In the rows, zero is written as 128.
One turn moves every row onto another: examples first, then more rows asked
taf: [153 119 138 141 162 180 121 102 119 136 116 138 135 126]
nilef: [107 142 147 151 131 117 151 120 108 102 132 136 110 126]
Vaz: [119 130 138 153 120 125 161 111  95 100 133 132 119 138]
Gani: [138  94 113 133 145 113 145 111 136  93 118 121 160 126]
setat: [127 110  89 137 123 120 103 127 108 142 124 154 114 133]
sem: [117 101  98 142 123 122  93 131 115 144 135 136 122 137]
mukig: [121 133 134 137 125 131 164 122 113  92 125 120 101 128]
vus: [137 100 109 137 152 125 145 104 135  88 118 121 160 126]
pizip: [120 129 133 123 138 138 106  97 151 115 110 118 122 174]
Duga: [118 105  99 147 131 117 102 123 108 142 141 148 114 118]
vapa: [106 116 108 110 157 122 133 101 122 151 125  97 118 117]
kir: [121 132 126 120 142 134 101 109 149 122 104 119 126 173]
nika: [136  95 111 138 151 108 146 105 131  91 119 118 152 133]
pepef: [128 114 100 140 126 119  98 121 108 150 119 157 127 126]
Pomim: [117 138 143 150 130 129 161 122  98  98 129 129 112 137]
sukor: [147 120 137 137 154 187 128 109 123 133 115 138 136 136]
Mimed: [144 111 145 146 165 167 124  94 126 136  95 137 138 128]
mova: [127 140 134 155 128 133 159 129 118  88 126 131 114 129]
rumo: [ 96 110 112 113 156 127 137  99 121 151 130 102 118 118]
lugi: [110 114 122 104 145 121 136 108 113 145 134  95 127 111]
nofub: [ 99 124 126 120 145 143 108 106 143 121 107 125 127 175]
kidu: [153 124 143 152 161 173 130 104 134 136 126 132 137 120]
galin: [148 123 141 134 163 181 132 104 123 127 114 145 126 125]
neku: [128 109  93 138 134 122 102 129 129 141 127 163 111 131]
bolo: [101 112 117 115 156 117 139  96 113 146 136 100 112 120]
Gido: [128 108  99 125 123 120 105 126 105 150 120 155 116 128]
Fuzi: [121 134 135 154 123 125 158 125 102 104 143 130 112 144]
Tidud: [117 132 130 121 147 143 104 100 149 110 110 113 128 170]
lut: [148  95 106 139 140 121 149  92 137  96 114 121 148 138]
Goko: [148 124 148 142 166 166 117 106 129 145 106 143 121 133]

setat moves to Pomim
Fuzi moves to galin
Now find these:
kir moves to bolo
nika moves to Tidud
Goko moves to Duga
Mimed moves to sem
kidu moves to neku
Vaz moves to sukor
lut moves to nofub
Gani moves to pizip

One turn moves every row onto another: examples first, then more rows asked
zivek: [117 121 128 113 140 128 142 135  73 150 135 151 120 128 129 132 120 113
 129]
Fipu: [130  88 134 151 121 128 126 121 113 151 116 165 151 115 135 104 127 150
 130]
maki: [ 99 153 123 136 128 139 128 121 163 136 142 126 151 114 108 140 141 133
 158]
biko: [116 112 126 157 107 127 132 132 110 131  91 153 140 103 155 112 140 107
 159]
pavog: [100 144 126 137 106 135 110 123 153 140 149 120 146  93 114 137 156 104
 145]
nopad: [ 97 164 120 114 130 130  93 136 118 156 112 146 160 132 119 105 151 133
 138]
zovuv: [124 114 113 121 141 132 151 135  82 132 115 147 117 122 147 156 130 119
 122]
gaso: [109 134 121 128 123 120 108 157 148 152 110 153 160 101 127 121 153 153
 107]
res: [121 115 133 115 127 129 151 138  80 141 138 146 117 112 140 135 128 106
 109]
ledob: [ 91 115 130 165 125 140 127 151 145 136 108 119 118 135 108 122 150 154
 109]
vuga: [136 116 111 132 123 149 151  88 108 129  96 149 124 129 146 119 141 122
 141]
mef: [117 126 114 133 129 147 117 106 163 136 146 122 152 116 115 153 149 152
 130]
Vize: [113 113 125 132 134 122 151 158  90 132 116 148 124 111 151 149 125 119
 129]
rit: [100 130 101 133 128 144 123 116 129 145 111 110  90 145  96 108 152 131
 126]
fus: [110 111 127 129 136 124 126 153  75 139 116 146 130 123 151 146 132 112
 140]
ralov: [123 120 139 144 113 144 140  97  93 149 124 168 137 113 116 104 134  99
 119]
rakud: [ 94 112 134 152 117 153 106 134 124 157 120 122 111 140  89 118 164 114
 103]
Muz: [ 95 120 105 161 128 152 105 123 120 132  98 111 114 143 110 136 165 137
 110]
sur: [ 79 132 130 152 125 142 111 146 127 145 109 113 116 149 104 105 151 129
 142]
vita: [118 149 140  94 111 141 130 133 146 147 125 133 146 128 140  98 161 135
 106]
zel: [126  91 119 158 119 139 105 113  94 147  95 162 149 119 138 126 146 116
 141]
Bem: [ 97 146 131 141 114 151 109 117 145 141 144 126 152 110 106 149 160  97
 146]
gonib: [123 117 122 111 128 129 147 132  80 130 127 134 114 121 160 137 132 116
 123]
guzos: [120 159 106  93 130 155 130 112 134 149  99 143 130 142 118 126 165 113
 127]
salik: [112 146 135 117 123 152 109 124 123 160 124 159 159 125 102 125 163 120
  86]
fori: [118 133  90 124 133 137  92 131 127 153  87 153 148 115 118 149 170 128
 117]
Duk: [ 86 135 115 154 108 134 115 138 129 123 107  95 104 122 131 108 161 125
 120]
Runu: [113 129 113 130 112 148  89 101 142 137 146 111 150 113 125 147 166 121
 136]
zezo: [116 118 133 130 104 152 102 114 157 140 150 115 153 112 130 146 169 121
 130]
somo: [128 111 119 156 121 138 163 117 124 131  90 168 130 102 134 130 134 115
 134]
rami: [ 95 131 113 156 118 138 136 133 138 137 114 119  95 112  93 122 154 121
  98]
tigap: [120  96 132 127 137 129 125 148  76 147 128 154 133 124 142 148 130 123
 120]
Biv: [118 105 134 115 137 122 137 148  83 149 137 147 128 128 144 128 120 134
 128]
govot: [123 143 116 114 115 143 142 141 157 146 100 153 130  99 119 138 170 109
  98]
Zodi: [132 112 140 131 100 142 148  99 110 132 122 144 132 112 156  95 142 115
 119]
gotaz: [117 122 132 137 126 130 133 109  99 152 119 163 142 126 124  88 118 128
 155]
vavu: [120 126 112 119 127 148 114 107 163 143 142 116 143 128 119 145 153 144
 153]
Dapi: [103 109 131 134 109 141 119 136 141 149 128 103 101 137 116  97 156 141
 109]
lag: [112 147 106 109 111 126 109 147 144 140  91 129 137 109 153 119 171 118
 140]
lopo: [108 140 114 135 128 139 127 117 165 148 141 136 141 106  92 150 145 123
 149]

Zodi moves to biko
salik moves to govot
Now find these:
res moves to Vize
rami moves to ledob
lopo moves to mef

One turn moves every row onto another: examples first, then more rows asked
tik: [105 176 145 103 114 124 117 134 144  87 154 140 120 122 175 130 148 131
 135 171 124 127 126 123 127 114 143 149 145 132]
tapor: [109 136 137 121 121 132 122 150 105 127 104 158 107 121 114 153 133 151
 143 135 123  95 118 130 107  95 170 137 100 158]
sas: [135 139 163 164 134 149  75 115 123  98 111 160 133 134 109 143 136 109
 162 150 110 123 114 131 120 133 117 132 130 134]
rozof: [112 150 128 109 125 133 106 136 109 133 113 160 113 118 111 160 122 153
 143 121 117 101 117 119  97 106 170 140 104 153]
disa: [131 134 157 180 137 133  85 120 137 104 106 158 138 140 113 142 131 100
 166 157 121 137 110 133 101 131 124 136 131 141]
nupe: [145 136 138 124 129 121 109 181 134 109 138 147 123 138 138 115 149 134
 111 134 111 150  97 107 116 138 177 158 100 144]
venu: [132 151 114 167 144  94 141 150 133 114  98 138  80 100 146 146 121 139
 134 112 141 122 123 112  96 125 147 150 144 136]
Ruve: [118 184 150 104 107 132 129 125 156  87 132 125 117 127 166 120 153 132
 137 167 131 146 113 129 126 115 129 151 132 143]
kas: [142 133 162 166 138 133  84 114 134 112 118 154 138 135 108 148 123  96
 164 152 120 128 126 132 114 134 122 135 132 135]
pobu: [134 147 114 160 135 103 141 150 128 110  93 134  73 103 135 142 125 134
 133 110 145 133 110 118 101 122 139 165 157 136]
sidiz: [128 127 139 174 136 135  71 133 133 105 107 164 135 145 107 141 126 106
 166 152 115 136 116 126 112 127 132 133 137 130]
gama: [138 148 136 121 143 113 104 182 127  99 141 144 124 141 132 128 150 144
 120 129 116 145 110 105 115 129 176 155  93 165]
bazib: [131 151 149 112 144 123 125 110 109 104 136 151 136 140  93 103 126 126
 136 124  97 134 124 118  86 139 167 168 118 137]
Lop: [117 186 142 102 108 133 129 129 131  75 131 128 110 132 170 110 154 136
 135 168 127 135 108 120 118 132 142 159 138 133]
Mazo: [116 181 154 100 113 136 126 118 146  82 134 129 114 136 164 126 152 135
 130 173 126 143 117 139 111 114 147 139 127 130]
Puduz: [116 140 156 115 145 120 119 100 113 109 133 153 135 135 103  94 125 139
 148 113 101 130 115 125  94 129 153 170 120 128]
tudon: [128 133 152 180 144 141  87 132 120 105 127 150 141 151 118 134 127 104
 153 145 127 125 130 135 112 146 123 122 133 138]
nimin: [124 180 143 103 106 120 124 125 139  88 144 125 117 134 166 114 157 133
 136 174 143 146 123 119 119 124 137 149 137 142]
zefo: [132 147 123 176 142 103 140 162 122 100  92 139  76 101 140 149 128 143
 138 109 119 125 117 116 103 131 146 156 143 134]
gir: [134 139 119 162 131  97 142 133 125  99 105 125  83  97 129 149 127 144
 123 110 139 122 127 114 107 134 160 147 155 120]
Kem: [132 150 116 158 137 106 148 154 118  97 103 136  84  96 139 136 117 140
 129  98 144 139 121 126 110 124 146 167 147 136]

disa moves to Ruve
tudon moves to tik
Now find these:
venu moves to kas
Kem moves to sidiz
zefo moves to sas
nupe moves to tapor
bazib moves to gama

One turn moves every row onto another: examples first, then more rows asked
Tov: [153  91  84 135 121 130 129 168 116 152 132 152 161 125 119 145  96 113
 123 118 101 111 143 115 126]
momu: [157 106 118 164 125 100 107 136  99 138 177 148 124 148 130 138 151  95
 107 110  96 130 132 128 161]
gomig: [154 104  94 114 140 150 125 133 105 131 157 153 132 129 108 107  99 141
 134  87 127 119 108 125 142]
sibo: [127 134  87 117 112 136 150 143 112 149 152 141 158 168 117 111 119 140
 130 115 111 157 100 144 153]
mapug: [141 104 127 115  94 101 122  98 111 134 148 133 105 147 147  96 142 112
 106 111 105 137 149 111 119]
feso: [145 134 124 146 157 136 157 160  98 154 114 136 120 123 117 137 126 122
 119 134 122 144 123 114 128]
Kosos: [150 124 104 114 129 144 128 129  94 124 162 164 131 114 119  97 108 134
 121  91 109 123 116 130 157]
rimu: [131 138  87 121 121 134 154 142 106 150 158 151 162 166 126 111 123 137
 126 115 106 160 108 149 145]
medon: [118 113 128 138 129 118 136 162  96 161 160 116 134 166 174 141 125  81
 128  98  99 127 105 105 122]
zurad: [121 132  83 112 105 138 150 146 117 150 151 142 152 172 125 117 119 141
 136 112 121 145 103 144 154]
visi: [136 116 109 153 117 127 150 169 108 131 119 143 113 112 129 132 135 118
 142 104 135 110 127 142 133]
Fevi: [123 100 127 141 119 124 131 162 104 162 153 112 134 170 167 145 114  92
 137  93 104 114  92 106 132]
kunum: [150  81 110 169 134  95 113 139 111 142 173 122 132 148  98 130 143 109
 118 105 111 131 112 120 146]
Sene: [126  83 109 152 137  95 128 146 119 162 169 107 120 158 104 135 133 128
 116 121 134 117 108  96 147]
vuk: [144 115 112 157 149 127 162 167 103 148 121 146 120 117 130 134 128 126
 131 118 132 123 127 133 114]
nog: [138 147 128 135 130 142 141 157 101 140 108 127 113 121 108 136 132 112
 123 129 120 145 120 111 155]
medip: [126  99 135 148 110 121 129 159 102 158 150 107 141 159 152 134 111  98
 135  92  90 117  81 105 147]
foze: [134 123 124 127  89  99 118 105 107 128 150 120 109 148 157 104 134 107
 115 104 107 147 142 123 111]
sig: [160  74 129 133 109 109 129  99 120 155 137 130 115 153 133 101 110 147
 112 118 107 123 122 107 117]
sadir: [154  88 130 148 108 106 132 105 115 158 137 116 124 151 143 106  93 153
 118 115 107 130 108 114 113]
vib: [118 125  95 114  94 118 134 165 108 142 137 140 149 108 120 128 113 104
 109 126  94 117 152 101 154]
Loma: [121 135  81 112 109 135 154 148 115 151 156 151 149 173 140 119 123 138
 134 113 122 142 113 150 146]
Daniz: [171  95  92 149 121 100 100 142 112 156 152 122 141 139 115 107 136  93
 150  86 102 136 125 115 138]
dalo: [151 140 113 126 119 104 124 146 101 186 152 144 117 142 171 120 125 112
 120 130  97 118 142  89 170]
foso: [154 105 129 126 114 125 119 106 119 162 130 115 108 175 154 130  95 140
 118 125 120 137 118 100 118]
tunam: [118 120 136 144 127 112 138 157  88 155 163 114 142 153 163 127 127  81
 120 100  82 138 101 105 129]
sagub: [178 126 109 142 113 109  98 139 100 162 151 149 131 139 150 118 135  89
 133 104  84 131 140 114 165]
lani: [133 135 119 139 104 136 138 162 108 126 111 132 108 116 115 132 138 110
 137 110 128 123 123 128 159]
madeb: [140 103  92 133  95 121 131 166 112 143 136 155 157 108 124 132 103 113
 118 117  91 103 145 118 149]
nuki: [127 118 101 123 130  92 141 154 114 198 152 114 119 144 149 112 119 129
 128 129 124 113 128  73 145]
Fivi: [119 125  89 105 120 125 133 165 111 151 135 128 150 124 110 139 113  98
 108 133 107 135 153  87 134]
zado: [157  88 126 113 115 122 121 100 123 161 132 126 104 172 140 119 114 136
 112 125 119 131 130  93 118]
Zovo: [123 138  95  87 150 144 141 137  98 139 165 149 116 133 132 111 113 131
 117 109 139 129 131 104 136]
Lodu: [142  99 128 148  92  89 132 104 107 136 150 120 123 135 145  90 117 133
 116 102  98 136 123 129 109]
bup: [138 112  88  97 154 150 133 138 108 141 159 144 122 140 118 116 103 139
 131  97 146 122 117 109 129]
rurav: [118 110 116 138 130 100 133 148 113 171 169 124 104 162 140 147 133 127
 104 137 132 109 124  89 162]
vamef: [151  83 129 134  96  96 129  98 112 138 146 134 116 137 136  87 129 132
 109 109  97 128 133 118 117]
sumop: [139  90  87 138 131  90 125 152 120 178 153  99 134 141 115 105 127 117
 147 102 127 124 118  89 125]
Dek: [131 145 105  98 136 140 137 132  89 129 168 161 122 116 134  99 117 129
 110 104 115 128 131 117 154]
zus: [140 104  83 118 135 133 129 167 116 157 132 136 157 133 111 149 103 104
 117 128 111 131 148  97 117]
dakug: [123 111 140 150 115 114 134 154  93 154 157 108 147 149 148 123 119  92
 124  97  78 131  87 106 144]
tidot: [146 106 126 103 105 117 117  99 118 147 139 128  97 168 149 116 133 115
 109 121 118 139 148  97 119]
divof: [126 138  84 118 118 133 157 145 107 151 160 157 155 169 140 115 126 135
 128 115 113 152 115 152 140]
Fopa: [142 127 126 111 102 120 110 106 114 144 139 117  99 173 162 129 120 111
 116 118 120 147 139 106 118]
bev: [138 124 123 145 124 103 120 142 101 156 174 150 107 156 156 148 145 106
  99 131 109 116 139 109 171]

sibo moves to zurad
lani moves to visi
tunam moves to dakug
Now find these:
momu moves to kunum
Tov moves to zus
nuki moves to dalo
vamef moves to sig
Lodu moves to sadir
gomig moves to bup

One turn moves every row onto another: examples first, then more rows asked
kif: [117 107 119 113 134 111 127 120 114  92 152 116 158 184 125 146 130 109
 129 120 118 136 125]
Fego: [142 153 120 156 135 118 143 108 147 107 163  91 138 167 100 162 127 117
 137 114 106 157 153]
gabo: [136 117 134 148  95 162 130 134 167 127 137 128 153 172 105 150 130 146
 164  97 105 133 135]
Fub: [118 102 107 110 142 101 131 133 132  91 150 107 150 164 114 139 126 106
 132 132 112 137 153]
big: [137 146 134 123 129 143 117 127 151 144 120  98 137 153 141 145 127  84
 136 139 102 126 126]
ropi: [123 118 101 147 123 148 148 123 118 132 161 137 135 131 128 150 115  96
 122 133 109 103 138]
Niba: [121 179  99 138 118 129 152 126 174 151 133 116 150 136 129 145 110 144
 123 129 144 129 110]
nepaf: [145 144 124 147 129 128 138 130 125 134  94 104 178 160  95 145 146 135
 135 126  99 144 115]
zas: [135 149  91 151 101 148 170 133 131 136 128 126 170 144 102 144 129 138
 141 139 101 149 152]
bozu: [139 165 148 123 111 119 136 133 135 139 170 129 151 125 136 145 120 141
 137 113 160 145 138]
Kugok: [132 118 119  89 100 142 130 137 137 103 144 120 139 166 142 109 120 132
 147 121 114 123 144]
baga: [103 115 109 150 156 131 116 136 137 107 141 107 156 155  97 137 129 146
 138 108 103 108  96]
sozuz: [132 148 141 138 105 123 102 105 165 103 160  93 172 147 146 138 117 144
 131 145 134 145 107]
duzi: [140 136 117 145 107 147 152 123 169 133 128 158 140 142  98 171 117 165
 142 132 131 117 119]
fuzup: [116 114 121 127 140 132 133 112 161 115 123 103 159 150 159 170 103 130
 169 126 127 148 126]
lutar: [104 134 123 122 157  96 116 148 141 139 153 107 156 121 117 157 117 149
 131 146 142 133 127]
midof: [125 130 148 138 122 124 145 104 131 127 171 134 141 154 104 168 160 127
 147 149 147 130 124]
zez: [158 104 129 136 139 131 140 119 127  98 136 130 140 113 136 141 108 136
 152  96 131 117 127]
Favu: [127 119 139 111 114 141 117 146 157 151 140 125 135 135 110 138 146 155
 156 158 131 111 120]
Lesu: [124 151 115 145 154 123 135 133 160 134 118 134 149 133  84 149 126 138
 113 134 129 100 101]
nizus: [146 116 138 147 110 127 121  95 157  83 172 118 157 133 119 145 115 164
 137 148 132 130 136]
tate: [140 116 119 100  93 131 125 152 138 119 145 125 158 164 140 122 114 116
 138 103 120 142 148]
Kekez: [156 162 124 148 131 107 153  99 165 118 130 117 135 144 105 176 129 143
 132 127 142 144 109]
mema: [138 111 137 154 103 133 112 127 158 112 164 132 163 122  97 131 121 137
 113 146 116 103 147]
tabi: [109 146 100 139 113 141 157 126 125 122 110 115 178 150 130 140 119 176
 150 127 107 139 114]
Dubi: [148 160 110 143 138 119 161 121 113  95 117 109 154 125  99 126 135 151
 138 126 104 138 128]
lam: [125 167  93 133 119 146 133 140 146 124 165  94 137 137 133 110 101 149
 134 106 110 129 130]
Gapad: [111 137 132 151 105 125  97 132 162 130 159 107 181 139 122 134 124 115
 104 149 118 120 118]

nizus moves to sozuz
Kugok moves to kif
Kekez moves to Niba
Now find these:
nepaf moves to zas
lam moves to baga
ropi moves to zez
lutar moves to Favu

One turn moves every row onto another: examples first, then more rows asked
tolom: [132 123 103 132 135 133 168 141 126 137 118 113 120 131  87 113 154 124
 128 105 139 134 103 135 130 157 129 173]
sede: [125 137 132 167 125 105 105 107 143 173 124 112 122 149 109 156 131 126
 126 117 131 111 139 122 131 131 117 162]
Vil: [141 140 130 145  93 118 131 121 114 177 122 124 123 157 130 154 128 122
 130 126 140  85 133 145 162 129 127  99]
damok: [151 104 112 136 124 139 154 119  96 142 118 106 148 144 104 144 148 122
 137 124 146 134 107 110 140 124 180 137]
sadab: [148 129 120 143 132 160 154 122 111 144  96 105  98 144 114 100 153 126
 137 125 119 123  83 125 124 151 152 105]
tanut: [ 95 123 121 133 126 165 139 128 111 120 144 119 136 114 135 142 121 135
 146 119 123 105 142 117 164 129 110 149]
luriz: [113 119 122 155  90 167 133 132 147 130 153 125 104 134 138 117 147 124
 144 109 125  84 125 117 146 144 111 124]
Zaku: [114 116 112 153 112 159 117 104 131 139 121 112 129 134 147 127 140 145
 153 121 110 106 156  78 134 132 135 126]
mirig: [108 165 146 142 138 133 122 127 125 159 109 138 129 156 129 122 106 132
 135 118 114 125 132 157 136 141 113 123]
Met: [118  97 145 106 121 141 152 130 123 134 127 127 113 130 117 130  96 134
 133 127 107 131 123 114  85 120 117 120]
mukuv: [111 165 122 115 115 115 160 147 126 139 129 110 103 174 133 136 147  96
 127 116 153 122 122 125 106 133 168 129]
gim: [137 107 150 114  80 129 174 123 121 117 128 100 136 148 113 126 120 147
 115 107 132 103 123 114 122 122 110 103]
Pap: [163 112 138 117 109 128 153 119 148 142 132 104 122 124 131 139 116 140
 105 113 107  98 119  86 102 135 121 150]
koru: [108 163 145 125 153 127 157 123 128 133 114  99  94 149 124 146 129  98
 106 119 155 112 109 115 129 120 169 139]
sek: [118 159 126 113 130 106 163 113 120 145  95  84  94 157 129 131 144 110
 133 134 168 104 133 108 118 144 150 137]

koru moves to mukuv
Pap moves to Met
luriz moves to Zaku
Now find these:
mirig moves to Vil
tolom moves to sadab

